Named moves (each a turn or a mirror), then the moves between two rows, first move first; the first pair answered
nivur (before |-> after):
[ 0.22  2.86 -0.39  0.31  0.34 -0.10 -0.72  1.68  2.15 -0.40 -0.66 -0.08
 -1.97  0.81  1.12 -0.26 -2.49  0.48  0.01  0.61] |-> [-0.17  2.38 -0.12  1.51  0.37  0.09 -0.50  1.98  2.74 -0.72 -0.75 -0.50
 -1.52  0.43  0.25  0.23 -2.04 -0.38  0.80  1.02]
[-1.06 -2.27  1.66 -0.84  1.83 -0.99  2.44 -2.37 -1.22 -1.72  0.43 -1.91
  0.12  2.17 -0.04  0.43  0.79  2.15  1.54 -1.46] |-> [-1.05 -2.04  1.43 -1.40  1.92 -0.87  2.11 -2.26 -1.44 -1.92  0.43 -1.87
  0.17  2.43  0.26  0.26  0.38  2.46  1.26 -1.93]
[ 1.25 -0.60  0.01 -1.04 -1.30  0.04 -1.11 -0.39 -0.67 -0.72  0.06  0.63
 -1.70  0.36  0.39  0.23 -1.69  0.79  0.95 -1.69] |-> [ 0.56 -0.89  0.58  0.88 -1.55  0.34 -0.39  0.23  0.39 -0.98 -0.25 -0.64
 -0.80 -0.36 -0.98  0.57 -0.98 -0.37  2.27 -0.86]
[-2.74  0.84  0.29  2.07  1.97  0.50  1.28  0.93  0.22  1.45 -2.38 -0.62
  1.54  0.50  0.94  1.96  0.28 -1.55  1.05  1.53] |-> [-1.53  1.96 -0.36 -1.03  2.36  0.43  0.03  0.03 -1.29  1.62 -2.09  1.58
  0.84  1.72  3.13  1.46 -0.99  0.37 -0.84  0.40]
Gopu (before |-> after):
[-0.41 -0.85 -1.27  2.56 -2.21  0.84 -2.09  0.83  5.63  0.18 -0.51 -2.38
  0.25  0.82 -3.87 -1.45 -1.32 -2.06  0.70  0.72] |-> [ 1.27  2.59 -3.24 -1.18  0.72  2.01 -0.69  1.92  0.66 -0.48 -0.66 -0.12
 -3.22  2.97  2.72 -0.87 -2.77  2.16 -0.47  3.52]
[ 1.23 -4.57 -0.21  0.48 -0.46  0.87 -0.17 -1.02 -3.30 -1.24 -0.96 -0.87
 -1.25 -2.47  0.50  2.85  2.06 -0.49  3.32 -3.16] |-> [ 1.34 -3.66 -0.57 -0.37  0.24  1.05  0.15 -0.78 -4.46 -1.64 -0.86 -0.30
 -2.06 -2.15  1.80  2.84  1.64  0.36  3.23 -2.57]
[ 2.20 -0.29  0.96 -1.64  2.32  1.11  0.81  0.32 -3.89 -0.74  1.33  0.76
 -1.56  1.23  3.60  1.38 -0.67  2.89  0.82  2.19] |-> [ 0.52 -4.33  3.17  2.23 -0.74  0.07 -0.55 -0.93  1.14  0.23  1.51 -1.72
  2.27 -1.00 -3.10  0.36  0.77 -1.71  2.21 -0.98]
[ 1.22  1.52 -1.95 -2.82  0.39  0.49 -0.80  0.03  0.33 -0.59  0.89  0.41
 -2.03  1.20  0.77 -1.17 -2.43  1.82  0.48 -0.15] |-> [ 0.24 -0.66 -0.75 -0.91 -1.49 -0.16 -1.59 -0.57  3.10 -0.10  0.91 -0.95
 -0.05  0.10 -2.66 -1.75 -1.97 -0.74  1.08 -1.68]
lef (before |-> after):
[ 1.03  1.19 -1.36 -1.09  0.54  0.46 -2.26  2.32  0.15  3.60  0.51  0.39
  1.96  1.19  0.24  1.40 -2.02  0.84 -4.55  0.81] |-> [ 1.19  0.48 -2.53 -1.89  0.20 -0.13 -3.24  1.88  1.55  3.09  0.76  0.33
  0.96  1.01  0.01 -0.35 -3.21 -0.63 -3.56 -1.15]
[-2.29 -0.68  1.72  0.28 -2.27 -1.26 -2.24 -1.26  2.82  2.81  0.49  1.30
  3.78 -0.11 -3.89 -0.81  0.81 -1.24 -3.05 -3.28] |-> [-0.30  0.76  3.19  0.39 -0.98  3.45 -1.64 -0.32 -0.03  1.03  3.32  0.15
  2.56  1.70 -2.88  1.70 -2.18  2.92 -3.53  2.59]
[ 2.81 -2.63 -1.20 -2.66 -0.37  0.55 -1.77 -1.64 -0.95 -2.77  1.41  1.40
 -1.59  0.68  0.73 -2.22 -2.93  1.53  1.63 -0.90] |-> [-0.19 -1.58  0.62 -1.13 -1.33 -2.86 -0.06 -2.75 -1.49  0.86 -1.88  3.53
  1.71 -0.98  0.59 -0.73  3.50  0.27 -0.91 -2.48]
kir (before |-> after):
[ 2.53 -2.96  0.72 -1.76  0.03  1.53 -0.67 -1.97 -2.42 -1.16  2.92  0.78
  0.90  0.63 -0.16  0.73 -0.90  2.63 -0.35 -1.48] |-> [ 2.53 -2.89  0.99 -1.68 -0.03  1.41 -0.91 -1.79 -2.55 -1.22  2.48  0.59
  0.88  0.55 -0.09  0.88 -0.97  3.01 -0.47 -1.35]
[ 0.03  2.54  1.23  0.61  1.33  0.66  0.52 -0.20  0.65 -0.34  1.71 -0.98
  3.18  0.54 -3.12  2.35 -2.40  1.64 -2.67  3.15] |-> [ 0.42  2.98  0.47  0.37  2.31  0.68  1.43  0.30 -0.36 -1.06  1.80 -0.83
  1.68  0.50 -1.46  2.48 -2.69  2.44 -1.35  4.39]
[ 0.30  2.27  3.39  2.63 -2.99  3.09 -1.00  0.74  2.58  1.87  1.71 -0.02
  3.24  0.60 -1.42  1.51 -2.20  3.42 -3.50  2.89] |-> [ 1.36  3.20  1.63  1.83 -0.62  3.66  1.15  2.43  0.04 -0.32  0.98 -0.75
 -0.36  0.43  2.62  2.67 -2.91  4.36 -0.51  5.12]
[-0.95  0.66 -0.47 -3.96 -1.42 -1.08 -0.87 -0.46 -0.33 -0.47 -1.98 -1.00
 -0.93  0.81  1.17  0.43 -2.90 -1.19  2.20 -0.81] |-> [-1.48  0.36  0.15 -3.84 -2.17 -1.30 -1.66 -1.06  0.57  0.32 -1.76 -0.66
  0.57  1.05 -0.28 -0.27 -2.84 -1.53  1.48 -1.43]
Kotev (before |-> after):
[ 2.10 -1.15  0.32 -0.85  1.35  1.43  0.01 -0.81 -2.09 -1.89  1.56  0.09
 -1.15 -0.24  1.58  1.09 -1.23  2.60  1.46  1.30] |-> [ 0.09  1.39 -0.56 -0.09 -0.58  0.19 -0.58  1.37  3.36 -0.35  0.78 -0.80
  0.16  0.62 -1.50 -1.97 -3.00 -1.33  0.35  0.44]
[ 1.73  1.37  0.25 -0.97 -0.75  0.27 -3.14 -0.04  3.09  0.36  0.48  0.33
 -0.23  0.88 -1.86 -2.52 -3.19 -2.56 -0.87 -1.17] |-> [ 0.66 -0.32 -0.05 -0.51  0.29 -3.00 -1.02 -1.53 -0.39  0.77 -2.41  1.88
 -0.54 -1.47  0.71 -1.17  2.71 -2.70  0.07 -3.38]
[-0.05  0.12  2.22 -0.24 -0.32  1.81  3.27  2.17 -1.39 -4.62 -0.22 -1.97
 -3.16 -1.02  2.36  1.39  1.69  3.40  3.02  3.82] |-> [-0.73  2.69  1.49  0.02 -1.92  1.81  2.16  4.69  3.83 -3.49  0.11 -3.11
 -2.34  0.29 -0.98 -1.28 -1.37  0.68  1.97  3.91]
Then:
(2 to 4 moves a pair)
[-1.97  2.36  0.37  0.70 -0.01 -3.15  1.43  2.62  0.63  1.26 -2.67  1.61
  1.26  0.39 -0.23 -1.42  1.44 -3.38  2.55  1.55] |-> [-0.33  2.31 -1.13 -0.88  0.97 -2.53  1.09  3.12  0.02 -0.30 -1.98  1.11
 -1.02  1.05  1.77 -2.07 -0.77 -2.57  3.99  1.62]  Gopu, lef, Kotev, lef
[ 2.88 -3.15  0.15  0.80 -0.48 -0.88 -2.29 -4.42 -3.07 -0.51  3.05  1.48
  0.10 -0.02 -1.24  5.09  0.75  3.12  0.20 -2.22] |-> [ 0.36 -0.83  1.75  4.58 -2.41 -1.22 -0.64 -1.93  1.34  1.54  2.01 -0.32
  3.16 -0.06 -5.16  5.20  1.67 -0.13 -1.34 -0.19]  nivur, lef, Kotev, lef
[-0.15 -0.78 -0.36 -0.38 -0.19 -1.87 -0.11 -1.24 -1.45  0.23 -1.15  1.12
 -0.60 -0.48  1.67 -0.67  1.81  0.23 -0.01 -1.04] |-> [ 0.09 -0.32  1.19  0.10 -0.39 -0.11 -0.29 -1.37 -2.11  0.40 -0.01  1.07
  0.40  0.12  1.03  0.58  1.46  1.81 -1.68  0.79]  lef, lef, kir, lef
[ 0.00 -1.00  0.87 -0.45  0.90 -1.06  1.36 -0.91 -2.97  0.75 -0.56  1.59
  0.49 -1.09  2.27  1.69  2.94 -0.48 -0.27 -1.02] |-> [ 0.83  0.22 -0.78 -2.92 -0.03 -0.72 -1.46 -0.99 -0.67  1.13  0.68  2.18
  0.10  0.91  1.15 -1.27 -0.57 -0.68 -2.25 -2.60]  Kotev, lef, Gopu, kir
[-1.29  2.65  1.20 -0.45 -1.06  1.32  3.19  1.43  2.95 -0.35 -2.14 -1.88
 -0.70  0.00 -0.90 -1.08 -1.68 -0.63  1.91  3.73] |-> [-2.21  1.51  0.99 -0.41 -2.18 -0.35  2.02  0.45  4.34  0.32 -2.60 -1.71
  0.32 -0.49 -2.08 -2.32 -0.75 -2.24  2.05  1.13]  lef, Gopu, nivur, Gopu
[-1.45  4.05 -0.89 -0.53  1.73 -1.90  1.82  3.61  1.78 -0.29  0.52 -1.90
 -0.28  1.86  0.35  1.01 -0.15 -0.08  1.10  2.33] |-> [-1.72 -0.01 -1.01 -0.15  1.60 -3.89  1.53  0.95  0.05 -1.11 -0.45 -1.59
 -0.36 -0.44  0.69  1.40  3.20 -1.16  3.63 -1.38]  Gopu, Kotev, lef, lef
[-0.51 -2.16 -1.46  0.00 -0.77 -1.22  0.80  0.93  3.00 -1.43 -1.83 -1.88
 -2.06 -1.32 -0.79 -2.70 -0.47 -3.40  4.04 -2.54] |-> [ 1.89 -2.56 -1.35 -3.83 -0.24  0.56 -2.42 -1.38  0.07 -1.40  0.90  0.71
 -2.39  0.89  0.95 -3.15 -3.51  1.28  1.02 -3.34]  nivur, kir, Kotev, Kotev
[ 0.83  2.30  1.89  0.78  0.52  0.71 -1.21  1.77  1.19  0.38  1.73 -3.75
  1.76  2.97  3.07  3.94 -3.66  2.45 -2.72  1.91] |-> [ 0.00  0.49  0.80 -0.85 -1.05 -2.69 -4.03 -0.47  3.64  1.86  0.38 -2.40
  2.76  2.14  1.28  0.79 -3.18 -0.54 -3.28 -4.62]  Gopu, nivur, lef
[-0.51  3.50 -0.35 -2.85  1.50 -0.46 -0.04  2.14  0.06  0.27 -1.25  2.24
 -3.52  1.62  4.16 -1.71 -2.17  1.86 -1.18  4.11] |-> [-2.89 -1.75  2.51  2.03 -2.04 -1.76 -1.78 -0.20  5.76  1.51 -1.31  0.05
  1.29 -1.49 -3.62 -2.19  0.43 -3.21  0.14 -0.19]  Gopu, kir, Kotev, kir
[-1.14 -2.85  0.84 -0.06 -1.21 -4.11  0.24 -0.86  0.03  1.56 -1.63 -0.46
  2.59 -2.21 -2.24 -0.07  4.23 -1.47  1.45 -3.18] |-> [ 0.75 -1.94  1.62  0.01  1.41  0.22  2.37  0.49 -4.64 -0.93  0.11 -1.45
  0.34 -0.67  1.02  3.32  2.68  3.13  2.45  3.20]  kir, nivur, Gopu, lef
[-2.00  0.89 -1.87 -2.34  1.52 -0.31 -0.60  0.53 -2.66  1.52 -2.18  2.96
 -0.74 -0.11  5.05 -0.92  0.36  1.74 -0.82 -0.52] |-> [-3.11 -2.15 -0.84  0.36 -0.85 -1.33 -2.26 -0.76  1.76  1.74 -2.25  1.29
  1.67 -1.90 -0.22 -2.19  1.11 -2.00  0.64 -3.80]  lef, lef, Gopu
[ 1.15  1.02 -1.17 -0.15  1.55  1.40  2.31  2.70 -0.27 -1.16  0.40 -1.27
 -2.00  0.39  1.53  0.88 -1.13 -0.20  1.86  3.55] |-> [-0.46  3.05 -0.53 -1.74  0.16 -0.95  1.06  1.39 -0.52  2.50 -1.20  2.25
  0.54  0.88  1.78  0.11  0.74  0.11 -3.58  1.44]  Gopu, nivur, Kotev, lef
[-0.56  3.48 -0.33 -2.82  0.00 -0.28 -0.08  0.21 -2.46  2.05 -1.85  2.34
 -0.69  0.91  0.56 -0.17  1.49  2.06 -1.95 -1.05] |-> [-0.67  4.05 -1.24 -1.31  0.87 -0.32  1.79  2.25 -1.88  0.64 -3.05  0.51
 -1.95  0.11  1.07  0.36  1.58  0.61  0.81  0.16]  lef, lef, nivur, Gopu
[ 0.45  0.37  3.39  0.10  1.83  2.22  0.73  0.64 -2.95 -0.25 -0.09  0.71
  1.69  1.14  0.89  3.08 -0.19  3.99 -1.12  5.24] |-> [-1.53  1.52 -1.65 -0.53  2.16 -3.46  2.40  2.93  0.60 -0.01 -5.09  0.13
 -1.47 -0.68  2.31 -0.64  1.66 -2.25  2.79  0.94]  Kotev, lef, kir, Kotev
[ 1.79  1.71 -0.23 -1.87 -0.37 -2.43 -0.86  0.25 -1.05 -0.48 -2.94  0.13
 -1.94  0.13  2.34  1.03  1.11  0.29 -0.15 -1.56] |-> [ 1.50  2.65  1.25 -1.26 -1.70 -1.06 -2.54  0.44  1.46  1.14 -1.72 -0.24
  0.79  1.01 -0.69  0.50 -0.57  0.23 -2.80 -0.91]  lef, Kotev, kir, lef
[ 0.05  2.84  3.99  1.94  1.95  0.36  0.44  0.73 -1.22  2.96 -0.38 -0.11
 -0.03 -0.40 -0.50  3.76  2.47  1.32 -1.02  3.92] |-> [ 0.57  4.92  2.01 -0.36  2.46 -0.43 -0.04  1.28 -1.45  3.46 -0.88  1.15
 -1.46  0.80  1.69  2.26  0.90  1.66 -2.30  3.52]  Kotev, Kotev, kir, nivur
[-0.98  2.17  1.33 -1.91  0.37  0.57  0.18 -2.07 -1.30  1.08 -0.65  0.87
  0.37 -0.85  0.99  2.60  1.94  2.98 -2.07  1.43] |-> [-0.08  2.32 -1.84 -1.73  0.47  0.95  0.63  0.26  2.41 -1.45 -0.26 -2.44
 -3.20 -0.82  0.47  0.24 -1.84  0.12  2.10  1.13]  Kotev, lef, nivur, kir
[-2.34  3.19 -0.06 -0.22 -0.79 -2.49 -0.19  0.83  1.04  3.01 -2.25  2.41
  1.07  0.51 -0.32 -1.02  1.37 -1.85 -2.44 -0.97] |-> [-2.01  1.96 -0.58  2.42  0.40 -0.72  2.18  3.48  1.88 -0.31 -1.53 -1.83
 -1.22 -0.83 -0.83 -0.47  0.05 -2.98  2.77  2.08]  kir, lef, nivur, Gopu
[-3.28 -0.25 -0.36  1.34 -2.13 -4.18  0.39  0.13  3.78  1.75 -3.17  0.59
  2.01 -0.99 -1.97 -1.57  3.47 -4.63  0.22 -3.11] |-> [ 0.49 -0.91 -1.62  0.12  2.49  1.49  2.67  1.90 -1.96 -4.80  0.33 -1.81
 -3.64  0.29  2.74  1.44 -0.72  0.79  5.26  3.69]  kir, Kotev, nivur
